The rows of Z fall into 3 groups, which share some directions, and each row is roughly a mix of its group's hidden directions, except one row that fits no group.
Z, 88 rows:
[[ -8  20 -13  31 -18  10 -12 -22 -21 -10  38  14]
 [ 16  14   9   1  25   7 -25  23   4  17 -30  36]
 [ 12 -37 -12  -6   1 -32  -8   7  21  -1 -31 -24]
 [-29 -13  11  26 -13 -10  20  -1   6 -13 -46   2]
 [-23 -16   2   7  -8 -21  12 -12  -7 -23  25 -45]
 [-18  22  -2   2   6   9   8  34 -28  32   3  30]
 [ -1   1 -35  21 -10 -29   2  16  18   9 -32 -23]
 [-12 -25 -18 -34  14  10  -1 -36  19  -6   9  23]
 [-19  29  12  -5   9  20 -40   0 -10  15  33   3]
 [ -9 -44 -16   3 -24 -31   2  24   9  -3   7 -17]
 [-20 -34   1 -18  39 -12 -10 -14  14 -24   7  15]
 [-24 -17  -5   0 -13  -8  25  -5  -6 -26  43 -24]
 [ -8  -2  19  15  32 -14  -9  46  -9 -16   7  17]
 [  9   3  -3  -1  25   5 -16  39   2  -9  11  46]
 [-55  21  16  21  -3  -2   0  -5  -9  -3  17  15]
 [ 10  22 -23  35 -22 -17  -5 -24  16 -16  -3 -25]
 [ -6   7  36  -9  14 -11  29 -19 -20 -22  -8 -30]
 [ 31  28 -30 -22  15  -8  27  -7  25   5   1  -5]
 [-52   7  18  13  -5 -17  19 -19 -14  -7  13  12]
 [-10   4   6  -2  -6  25  -3 -10 -29   1  33  45]
 [ 16  25  17  18  10   2 -12  42 -10  16 -23  19]
 [ 19  32  19   7   1  14 -26 -35   5   0  11  29]
 [ 21  26  -6  -3   5  19 -25  27   3  23 -15  35]
 [-25 -12  10  15  -4 -22  13   3 -12 -22  26 -42]
 [ 21 -33   2 -15   9  -3 -27 -22 -11   4 -12  38]
 [-15 -46   2 -18  28   5  -2  15 -18 -10   5 -27]
 [ -5  41 -16  -9  23  12 -10  16  14  24  30   9]
 [-11 -11  11  -5  43  -4 -17  28   3 -11   4  37]
 [ -7 -16  -8   3 -22   0  -3   4 -28   9  28  48]
 [  9  19  -9  12  -9 -21  10   4  36  -3 -26 -39]
 [-10  34  20  10  14  16   7   0  -4 -12  27 -41]
 [ 14  36 -22 -12  24  11  -4  26  29  19   0 -10]
 [  5 -32   8 -28  12 -18   6  24  22   8 -32 -17]
 [  3 -11  -8 -27  29  12 -16 -15  19   6 -14  44]
 [ -3  15  26 -14  -9   9 -13  14  20  22  14  46]
 [ 50   6 -33 -15   7  -1  17  15  21   1   5  -3]
 [-29   2  20 -11   5  -4 -14 -18 -29   8  44   5]
 [-16   6   3  11 -33   0  31   2 -16  -3  29 -36]
 [  4  45   9   7  29  31  -6 -23 -16   2  -2   9]
 [ -9 -24 -33  19  22 -17 -21  17 -23   9 -14 -21]
 [ 42 -28   1 -24   3  11 -31   3 -14  11  13 -11]
 [ -9  21   0  -5 -10  -2  36  36 -21  26  -6  20]
 [ 15  -2   0 -15  25   7 -24  -9  16  16 -38  34]
 [ 11  22 -17 -27  33   3  -1  25  19  28   6 -19]
 [-14  -9   3  -9 -13 -16  26  36  28   0  -6 -34]
 [ 23  23 -21 -15 -13  27 -21  -7  12  29 -15  23]
 [  0  21  11  27 -30  -6  13  18 -20   6   5 -41]
 [ 15  45  -8  26 -13  -1  -7 -18  -7  15  -2  33]
 [ -7 -11 -13   6  -2  -7   8  26  -7 -33  50   0]
 [-50 -12  28  23 -10   0 -12   3 -24  -4   9   7]
 [-28  -6   8  38 -27  -5  16 -11  -5 -25  -8  26]
 [-21  -5  25  10  -7  23 -46  -7 -22   9  10  14]
 [ 31  31 -28 -20  16   6   1   5  13  13  33   5]
 [  5  15 -12  -7   3  21  -8  38   0   2  26  42]
 [-38 -14  30  17  -8  13 -34   7 -23   4   6   4]
 [ 32  20 -29   3 -11  -9  33 -15  15 -21  14  14]
 [  6  44  12   7  27  30  -9 -22 -19   3   4   9]
 [ 24   9  -6 -10  16  14 -21   7  11  16 -27  44]
 [-12 -33   6  -8  43 -16  -7   0   9 -28   2  23]
 [  9 -11  -4  -2  10 -27   0  16  25   3 -31 -43]
 [ -7   5  -2 -14  30  11 -21  38  11  35  -9 -16]
 [  5  35  36 -15  27  24  -1  -5  21  -2  -2 -17]
 [ -4  15  -5   6  15  30 -33 -27  -5   3   7  39]
 [  0   3 -23 -27 -25  25   6 -41  14  19   3   0]
 [ 33  27 -12 -24   7  14 -21 -17   1   9  34   4]
 [-10  13 -31  23  -9  -9  34  13 -36   2  -6 -17]
 [  9 -18  15 -15  11   7 -41 -19  40  -6  -4  11]
 [ 17   4   0 -13  18  11 -21 -13  14  21 -40  32]
 [-20  -5   2  14 -13 -14  17  16 -15 -23  39 -32]
 [ 10 -18 -15   9  -8 -26  49  11  11 -20 -16  -9]
 [-11  19 -17  32 -17  11 -11 -22 -20 -12  37  13]
 [ -9 -35 -32  16 -23 -25   2  14 -28   4   8   9]
 [-57  14  16  22  -2  -8  13 -10  -6  -2   0  14]
 [ 20  20 -13  -4 -13 -10  22 -40  -2 -20  29  18]
 [-12   8  23 -10 -17  -8  29  34  20   0  18 -31]
 [-39 -23  32  17 -13  -4  -7 -14 -17  -8 -27  -1]
 [ -6   0  22  23  29 -26 -18  39 -11 -14  -5  -6]
 [ -4   0 -15  27 -20 -15  43  -8  11 -24  -9  23]
 [ 13 -14  -2 -20   1 -30  40 -27   1 -11 -19 -18]
 [  2 -38  12 -28  20   3  -6  -6  27 -19 -13 -27]
 [-19  -3 -10  -6 -32   5  24 -24  -3  -3  30 -35]
 [-10 -25  25   6  -8  17 -47  11 -26   4   8  -3]
 [ -9  15 -24  19 -25 -13  31   7  14 -13  -7 -37]
 [ -6   8   1 -11  -5 -21  28 -45 -15 -10  29  13]
 [  2 -14 -12  26 -17 -18  40  20  12 -27 -18  -3]
 [ 41  27 -27 -21  10   7  -3   1  11   5  32   1]
 [ 19 -11  22 -37  18  -3  16  13   6  15 -37   9]
 [-19 -37 -34  14 -12 -19  -6  28 -17  10   3   5]]

Here is one row of each group, with its name. Which group are the others in?
[  5 -15 -13 -30  13  13  -8 -39  22   9 -20  26]	<56>
[ -5 -22  23  11 -15  20 -46   3 -26  -1  15   8]	<118>
[-16 -24 -20   1 -18 -26  18  39  14   5  -9 -23]	<70>

[ 13  43  24   3 -19  10  -2 -21  31  -3  13  14]	<70>
[-51  11  20  16  -8 -10   9 -23 -16  -7  14  16]	<118>
[ -1 -27   7  -1 -15 -26  32 -34 -21 -19  11   8]	<118>
[ -1  25 -22  31 -14 -13   2  -6  27 -11  -9 -38]	<70>
[ 34  -6  29 -24 -16 -20  14 -14  29  -5 -18  -4]	<70>
[-28 -23  -4  -9  -7  -5  27 -21  -1 -22  35 -22]	<56>
[ 14 -26  21 -32   8   3 -27 -25 -21  15  -8 -19]	<118>
[  9 -24  24 -22   6   3 -22 -18  42 -18   2 -12]	<70>
[ 21   9 -10 -16  10  15 -26   7 -10  17  49  10]	<118>
